Families of rows that turns and mirrors carry onto each other, the same ones carrying the whole set onto itself: the rest of each named row's family, in list order
10 families of 4 rows
k_466: [ -6  11   9   9   9  -8  21  -2 -12   8  -9  -3   2   4   1   9 -28  35
  -2   5 -15   6 -15  23   8   6   7   4   3  -7  12  14  -5  38   1  -3
   4 -24  10  18   1   9   9  11  -2   2   6]
k_803: [ -2  12  10  10 -20   1  15   9   2   2  22   2   5  -3   3  -5 -24  16
  10  13  16  -2  26  -4 -10 -17  -3  17   2 -12   2  13  17  23  -2 -11
 -12   3   3  17 -15  -1 -17   2 -11 -17  16]
k_125: [ -9 -15 -12  -5  -2  10   6   3 -10   3 -19   7   2  -7  -1   2   3  10
   2 -15 -17   5 -20  21  26  23  -2 -29   2  10  -3 -12 -15   2  18  12
   5  -8  -2   6  -6   6  25  10  -7  -4  -1]
k_462: [-10 -15 -21   0 -12  21   5   8   4   1  21  -2   8  -8  -8 -25  -1  -5
  15  -9  23  -3  27  -9   5   8 -10  -5  -2  -8 -11 -18   8  -5  17   4
  -8  11 -13 -10 -18  -8  -2   5  -1 -25  14]
k_137: [-19 -20 -19 -10   7   6   7  12 -11  13 -18  17   7   2  -7   2   8   9
   8  -9 -10   0 -14  15  30  19   2 -27   7   6  -8 -18 -13   4   6   9
   5 -12   4  -2  -6   1  23   8  -7   4   0]
k_423: [ -6   8   9   1  -1  -1  25   8 -13   8 -15  10   2   7  10  15 -23  22
   3  11 -18   2 -14  18  16   6  14   9  10  -5   4  10  -1  35  -3  -8
   7 -27  11  31  -9   7   9  10  -4   5   0]
k_53: [  6  10  13   7   5  -7  26  -2   1   0 -10   8   1   0  11   7 -37  23
   3   4 -14   3   0  16   6  15   7   9  -1 -10  11  13  -5  38   1   3
   3 -21  10  31 -10  10  13  11  10   0  10]
k_198: [ -8 -19 -15  -6   5   1   0   2  -7  18 -16  10   2   4  -1  -1   6  18
   5 -15 -11   6 -14  18  36  20   1 -31   9   4  -8 -12 -18   7   5  11
   8 -14  -2   2 -10  -2  14  16   1   3   2]
k_973: [ -2 -17 -13  -9  12   3  11   1  -4   8 -21   9  -8  -5  -3   3  -5  14
   3 -16 -10   0  -5  21  30  23  -1 -23  -5   7  -5 -15 -19   8  12  12
   8  -6  11   3  -1   5  26  16   4  -5   0]
k_348: [ -8 -13 -16  -4 -13  25  -2  10  -3  10  22  -2  10  -8  -8 -18   1  -6
  14  -6  10  -8  21  -4  -4   0 -20 -15   3  -4  -7 -16  13 -10  15  -3
  -4   7  -3 -15  -7 -10   2   3  -2 -24  14]
k_335: [ -2  20  14   6 -21   7  19   5   8   1  25  -8  14  -1  -1  -3 -18   5
   2   7   9 -11  22  -2  -8 -11 -15  20   7  -7   5  12  19  23  11 -11
  -8  -3  -2  14 -18   2 -11   0  -1 -17  25]
k_413: [-13  11  14   5  -5 -10  20   5  -7  15  -7  10   4  -2  12  21 -24  27
   8   6 -17   8 -11  15  15  17  13   6  -2 -11   8  10  -4  37  -4  -2
   7 -22  10  29 -11  12   9  10  -5  -1   7]
k_890: [-10 -16 -24  -7   4   7   8   6  -7  15 -10  15   2  -5   1  -1  -2   8
  16 -20  -9  10  -8  12  30  27  -2 -29  -2  -3 -12 -17 -17   6  15  13
  10  -9  -4  -7  -6   2  21   9  -1  -3   1]
k_594: [ -3  12   9   4 -11   6  19   2  15  -2  18  -1  13  -6   7 -14 -27  10
  15  -2  11  -3  30 -10 -17  -2 -14  19   5 -12   6   2  21  18  -1  -3
 -10   2   2  17 -24   0 -10  11  -2  -7  24]
k_294: [ -3  17   5  10  -8   2  19   6  -4   2  21 -14  11  -1  -4 -14 -28  13
   5   8  10  -3  16  -8 -14  -2  -7  22  12 -16  13   7  19  27  -4  -4
 -11  -3   0  14 -11  -5 -18   6   1 -14  20]
k_432: [-12   6  14   1   9  -8  19   5  -9  12 -15  14  -4   6  13  16 -27  23
   0   4 -16   8  -2  17  20  11  20   7  -5  -8   9  13  -6  33   6   0
  13 -20   4  27 -14   9   6   4   4  -6   7]
k_623: [ -8  14   8  11 -10  -1  18   7   0  -2  21  -5  18  -7  10   1 -26   7
   6  11  11  -8  31  -6  -4  -8 -11  21   5 -13   8  11  25  27   2 -12
  -4  -7   6  14 -18  -6 -11   3  -5 -11  15]
k_206: [ -8 -11 -17  -6 -19  18  -1  15  -1  -4  13  -3  11  -8  -6 -19   2  -8
   6 -21   8  -7  19 -13   5   1 -15 -18   8  11  -6 -18   9  -9  15   3
  -3  16  -8  -8 -14  -9   1   8 -10 -14  11]
k_106: [-13 -12 -10   0  10   5   3   7 -18  17 -12   6  -1  -9  -5   2   2  20
   6 -15  -6   5 -16  21  26  18  -7 -29  -1   8  -6 -10 -10   5  14  18
  10  -7   4 -11  -1  -2  22  13 -10   1   1]
k_410: [ -9  12   6   1   1 -13  21   1  -4   7 -14  14  -3   1  14  18 -30  30
   5  -3 -19  10 -10  17  16  11   3   6  -6  -8  -5   8  -8  36  -3  -4
   8 -26   5  21  -8  16  13   5  -3   2   5]
k_862: [-11 -12 -17  -9 -14  16  -3  11  10   8  26   4   7  -3  -9 -20   3   6
  22 -10  13  -4  21 -12   0   4 -14  -3   4  -2 -13 -12   5 -14  15   1
  -6  14  -3  -9 -13 -10   0  -6 -11 -16   9]
k_345: [-17 -17 -18  -5   7   5   5  11  -9  14 -11  17   7  -5  -7   2   0  14
   4 -15 -19  11 -15  10  30  29   4 -23   8   0  -7 -17 -17   6  19  15
  10 -12  -1  -1  -5   1  23  11  -2  -7   9]
k_435: [ -7 -17 -20   1  -8  17   2  16   2   1  17   4   6  -5 -17 -22   0   4
   8  -8  14  -2  22  -7   5  -1 -14 -12  13  -2 -12 -16   4  -8  22   3
  -8  14  -7 -10 -11 -12  -1   3  -7 -25  16]
k_503: [-10 -15  -9  -5 -15  21  -4   7   6   8  20  -5  13   2 -14 -18  10  -6
  12  -9  15  -6  20   2   8   5 -17 -19   9   1  -9 -15   3  -8  11   7
 -12   7  -9 -15 -14  -9   1   5  -4 -15  20]
k_268: [ -5  16   5  11 -21   4  20   4  -1 -10  20  -4  16   4   4  -4 -25   8
  11   0   8  -7  31 -10  -9 -12  -3  16  16  -6  11   5  16  22  -5 -12
 -11   4  -3  20 -21   4 -14   8  -5  -5  13]
k_576: [-15 -13 -13  -3  -7  14  -4   8   0   4  26   5  12  -4  -8 -17  -1 -12
  10 -14  14  -4  22  -7  12  -1 -20  -7   5   5 -11 -21  16  -6   8   8
   2  14  -3 -10 -16 -13   0  -2  -4 -22  16]
k_658: [ -5  17   8   4  -8   1  17  -3   5  -3  26  -1  11   4   1  -4 -28  10
  14   4  11   1  23  -4  -3 -10 -12  26  14 -13   1   9  20  28  -4  -9
  -3   1   3  23 -21  -4 -16  -6  -2 -16  17]
k_839: [ -4   6   9   2   4   2  20 -10  -8  10  -4  13   0   5  10  11 -22  28
  10   6 -16  13 -17  25  17  12   6   8   3  -7   1  15  -8  39  -1  -3
   9 -22  11  32 -12  10   6   5   4  -2   7]
k_767: [ -9   9  10   7 -17   8  21   7   8   6  28   4  12   6  11  -4 -31  14
  10   7   6  -4  25  -3 -12  -4   2  25  -1 -14   7  18  18  20   7 -10
  -7   0   1  20 -20  -4 -12  -4  -2 -13  16]
k_897: [ -7  11   9  11  -6  -3  25  -8  -8  -4 -14   5   6   6   7  15 -22  27
   7   4 -15   5  -7  23  11  11   9   5   7  -7  14  12 -10  32  -1  -2
  -3 -20   2  34 -13  18   8   9  -1   3   3]
k_485: [-10  -7 -16   1  -8  15   0  16 -10  11  19  -4  10 -14 -11 -20   2  -1
  13 -14  19  -4  14 -10   2   9 -18  -9   9   2  -4 -15  14  -8   9  18
  -4  16  -7 -15 -13 -15  -4   9  -7 -15  14]
k_960: [-11 -15 -12 -14  13   1  -3   9  -7  12 -16  16  -6  -1  -9  -2   9  12
  11 -12 -10   8  -7  10  30  21   2 -22   1   5 -11 -18 -19   1  14  11
  13  -7   1  -2  -7   5  16  -1  -4  -9  -1]
k_481: [ -7  12   9   6 -15   2  18   3   5  -7  16  -3   6  -1   6  -6 -29  15
   3   9  13  -4  24  -5  -8  -9  -4  31  -7 -12   0   7  19  26   0 -12
  -8  -8  -1  19 -16   6 -12   1  -3 -20  17]
k_951: [ -7   7  11   5   8 -11  23   4 -12   4 -14   5   6   4  10  17 -25  36
   4   1  -9   9  -6  14  26  17   1   9   7  -8   3  11  -9  36  -6  -2
   4 -25   6  30 -14   6   8   9   0   0   7]
k_119: [ -3  15  12   8 -18  12  25  15   0  -4  18  -8  12   0   1  -6 -30   9
  13  13   9  -9  17  -2 -10 -13  -4  22  12 -13   2   7  24  19   2 -12
  -9  -1  -1  23 -23  -7 -11  -3  -7 -15  15]
k_546: [ -9 -14 -17 -14  -6  14   3   4   8   6  10   1   3 -12  -6 -20   4   2
  17 -21  14  -5  25  -5   5   8 -20 -13  -1   2 -10 -26   8 -10  10   4
  -5  16   3 -12 -14  -7   5  14  -9 -13  14]
k_975: [-13 -22 -12  -6   8  15  -1   0 -10  17  -4  20   2  -3   0  -2   2   7
   4 -13 -12   7 -18  21  31  18  -1 -26  -4  10 -11 -13 -10   6  12  15
  12 -11   7   1  -5   1  23   7   3  -8   4]
k_988: [ -6 -18 -13  -9   6  15   5   7 -15  16 -15  10  -1   0  -8  -1   3  22
  14 -15 -13   7 -16  19  24  24  -9 -29   5   2 -12 -17 -19   1   7   9
   5 -11  -2  -1  -5   1  22   9   4 -12   6]
k_714: [-15 -16 -14  -3 -10  22   7  17   2   2  17   1  17  -2 -15 -16   2  -4
  16  -6  17 -10  16  -6   7   3 -16 -11  11  -1 -11 -21  12 -13  11   7
 -11  10  -8  -8 -20 -13   3  -4 -13 -15  14]
k_263: [ -2  14  10   4   0 -11  24  -1  -7  11 -10   5   4   2  15  17 -20  27
  -4   3 -16   1  -9  14  21   3   2   8   9  -4   5  16  -1  37   6  -5
  12 -25   6  30 -12   6   0  13   2   5   8]

Same family as k_335: k_198, k_503, k_263
Same family as k_951: k_348, k_623, k_988
Same family as k_767: k_432, k_862, k_960
Same family as k_423: k_137, k_119, k_714
Same family as k_546: k_53, k_973, k_594
Same family as k_485: k_466, k_294, k_106
Same family as k_897: k_125, k_206, k_268
Same family as k_413: k_803, k_345, k_435

Families of rows that turns and mirrors carry onto each other, the same ones carrying the whole set onto itself: the rest of each named row's family, in list order
7 families of 4 rows
k_858: [  2   0  23 -10  13  19 -19  -8   7 -16   2  16  -4]
k_368: [ 13  12  26   6  16  -7 -15 -23   4  -1  12  -4   0]
k_110: [ 4  6 24 14 13 -1 -6 -1  7  9  2 -3  5]
k_759: [  5  -3  22   0   4   8 -11  -4  18 -23  -2  10   0]
k_168: [ -7  -7  13  -2  -5  18  -2  -1   7 -22  -6  12 -10]
k_898: [ -1  -3  25   4  18  -1 -19 -16   9  -1   5  -3  -5]
k_212: [  3  -5  30   7  20   3  -9 -19  -8   3  11   3   8]
k_582: [ -9   4  14   5   0  22  -9   2  15 -10   0   9   4]
k_632: [  6  -4  -8   3 -19 -12 -11 -21 -26  14  11  22  -3]
k_10: [  9  18 -13 -13 -16 -15   4 -25   1   0   9  24   7]
k_247: [  2  15 -18  -4 -22 -12  -3 -20  -9  -9  12  24  -2]
k_154: [ -7  -4   2   4 -15 -19  -1 -28 -15  20   3  16  -6]
k_132: [ -4  -2   2  -1 -18  -7 -12 -37 -17  11   4  32   4]
k_627: [ -4  -3   2  11 -27   0  -9 -26 -23   6   5  22 -12]
k_440: [ 11  14 -24  -4 -16 -14  -3 -18  -6   3  -1  20 -11]
k_70: [  7   8   7  -9   8  18 -14  -4  16 -24   5  14   9]
k_574: [ 14  17 -12 -19  -8 -17   2 -25   2 -14  14  22  -1]
k_776: [ 11   3  31  -6  18   0  -7 -16   5  -7   9   0   1]
k_548: [  2   5  18   2  23  -1  -8 -15   9  10   2  -3   4]
k_819: [ -5  -3  20  -1   2  21  -2  -5  15 -15  -9  13   3]
k_282: [  5  12 -18 -11 -26  -8  -4 -14   9  -8  -5  25  -3]
k_891: [ -1  -6  -2  -2 -17  -1  -9 -26 -20  17   3  33  -1]
k_487: [  4   2  10   3  23  -9 -10 -12   2   9   4  -8  -7]
k_87: [ 13  24 -20  -1 -13 -16  -9 -19  -3  -4   6  14  -5]
k_222: [ 17  14 -12 -11 -20 -14  -9 -32   1  -2   3  28  11]
k_297: [  1 -13   4  -7 -12  -3 -15 -26 -22  11   7  32 -11]
k_44: [  1   3  24   0  -2  21 -24  -8   8 -19  -3  20  -5]
k_802: [ -2  -2  -9   7 -23  -7   4 -26 -17   6   4  21 -15]

Same family as k_627: k_368, k_87, k_44
Same family as k_282: k_212, k_154, k_70
Same family as k_632: k_759, k_898, k_247
Same family as k_548: k_10, k_819, k_891

